Rotation paths and how fast each direction turns (deg/step)
Each turn is a multiple of 5 degrees from 10 to 175, or 0.
Each row of a path follows its step; steps can be skipped.
path 1
step 0: 23 2 -24 -3 -38 16 4 7 -6 28 41 28 24 -39 -8 -17 -39 34 -10 19 -3 3 -1
 -6 32 23 9 49 26 53 -3 -18 31 -22 29 22 -17 12 6 17 22 1 9 0 2 14 -5 17
 -27 24 39 14 -15 16 35 16 11 -23 -12 -41 33 12 -4 -7
step 5: 36 -2 -26 -9 22 33 4 -2 24 -6 -20 -22 37 -21 -2 22 -42 19 11 26 28 25 -3
 -15 -3 34 -17 -9 20 46 -7 18 33 14 22 -17 -22 30 5 -31 4 -10 22 12 -3
 41 7 7 -24 -4 14 0 -17 -18 1 -5 50 17 -42 6 -19 17 25 -48
step 6: -24 11 -26 -4 13 21 -17 -17 40 22 -1 4 35 -11 46 -1 -25 33 8 -6 52 18 14
 -22 21 25 -11 2 18 -3 -19 9 30 -22 -6 9 -15 -7 -5 35 8 -7 49 16 -19 26
 -18 -64 -21 1 -15 -2 -33 24 18 34 22 -3 -26 9 23 -5 -24 14
step 7: 11 15 -61 3 -14 29 36 -2 -11 22 28 -7 5 -14 -3 10 21 19 -33 14 16 32 13
 -21 -15 29 -2 3 26 -8 22 6 1 -3 4 -30 -51 10 38 38 -21 -26 -3 21 -36 33
 -21 5 13 1 26 22 0 27 20 8 0 18 1 8 29 -1 -62 5
step 12: -22 16 -14 11 -16 40 1 -11 16 -12 10 -13 10 -39 2 13 -33 23 -8 -10 48 21
 -10 -33 34 -34 17 25 30 62 21 18 40 -5 -28 -5 -13 -8 0 23 17 -23 -11
 -12 -30 -2 2 17 -13 -5 34 43 -36 11 4 -9 -9 12 10 22 -25 -12 -22 -22
step 15: 32 -2 -17 -10 -38 8 5 -4 -2 -5 11 43 38 -44 6 35 24 39 6 11 14 0 -1 -13
 32 30 -29 -13 51 26 -14 -11 12 -18 10 -14 -41 -20 9 23 25 -49 0 35 -32
 15 12 2 13 23 31 24 -3 23 9 38 10 -17 0 4 12 14 -5 -5
step 16: 31 -25 -25 6 -11 -20 8 -28 7 4 29 -6 18 -24 34 -28 -11 15 -22 -11 8 7
 -23 -46 1 8 22 13 15 -2 8 -6 -9 28 -1 -1 -19 -8 29 -23 -36 -20 24 10
 -26 11 12 -8 -35 -30 33 26 19 9 46 53 30 -7 -14 2 45 49 5 11
step 20: 22 -12 14 -14 -15 67 -3 -2 25 -3 -4 -28 31 -33 -7 6 -33 0 -29 25 20 -5
 23 -10 23 3 -13 0 13 -4 -1 37 20 7 -1 5 -13 1 -4 -14 6 -31 -26 -2 -41
 51 -18 34 -18 20 2 51 -33 21 -17 -3 31 48 -7 1 -5 5 -1 -18
Speeds:
1 -10 -4 9 -13 -3 6 8 7 -1 7 -8 -3 -1 -8 5 8 -3 3 2 6 8 -12 -1 -1 -5 -11
 -10 -1 1 -3 4 -7 -8 0 8 4 -18 0 6 -9 0 -3 -2 -2 -2 -4 -2 6 6 5 -4 -11 4
 -3 2 -1 0 -2 10 -5 0 -6 -4 -> 130
4 6 1 -3 -7 1 5 -7 4 -10 2 10 -10 -8 -4 3 6 -4 -7 -6 6 -9 -5 4 2 6 -9 1
 1 0 3 11 0 0 -2 -11 -13 2 4 1 3 -1 0 -3 -1 13 12 5 12 1 -3 5 9 -3 -5
 -10 -3 0 3 9 -6 -2 -7 -6 -> 135
-6 -1 3 2 9 -12 -4 -3 -1 -1 -2 2 1 -2 -2 2 11 1 13 -10 1 -7 -10 -3 -6 -9
 -5 -5 -3 7 -10 6 6 19 -7 2 -8 4 5 -14 3 1 4 2 3 -7 -5 4 1 -2 10 -2 0 6
 5 0 3 -2 1 6 0 9 2 -5 -> 55
-1 -1 4 -15 -6 -5 5 -10 -3 2 7 -12 -8 2 3 -1 5 -13 0 4 0 4 3 -4 7 -3 0
 -2 7 12 10 2 -4 14 -1 -5 2 -3 0 4 3 2 -1 -5 5 -2 1 0 -9 -12 -2 -3 -3 6
 2 3 -15 6 -2 -9 0 2 -10 -4 -> 80
9 11 8 0 -7 11 -4 -1 -13 2 14 4 -3 -1 -2 4 2 -4 0 -10 -3 6 -1 -7 -4 15
 -7 6 0 4 7 6 -4 -1 -2 2 9 3 2 -8 -7 -2 4 8 3 -6 -1 -4 4 1 -1 -9 -1 7 3
 3 7 -13 6 0 6 5 -3 8 -> 45
7 0 -6 -2 2 -3 6 -12 -3 -3 -2 -1 5 6 7 -2 14 -3 2 4 4 2 -5 -3 -2 6 5 0
 13 -7 4 -18 -2 -3 -3 4 -4 2 4 5 5 -3 10 -5 0 3 -8 -4 6 3 -3 -11 10 -2 8
 9 11 -3 -9 6 -6 1 -3 -9 -> 40
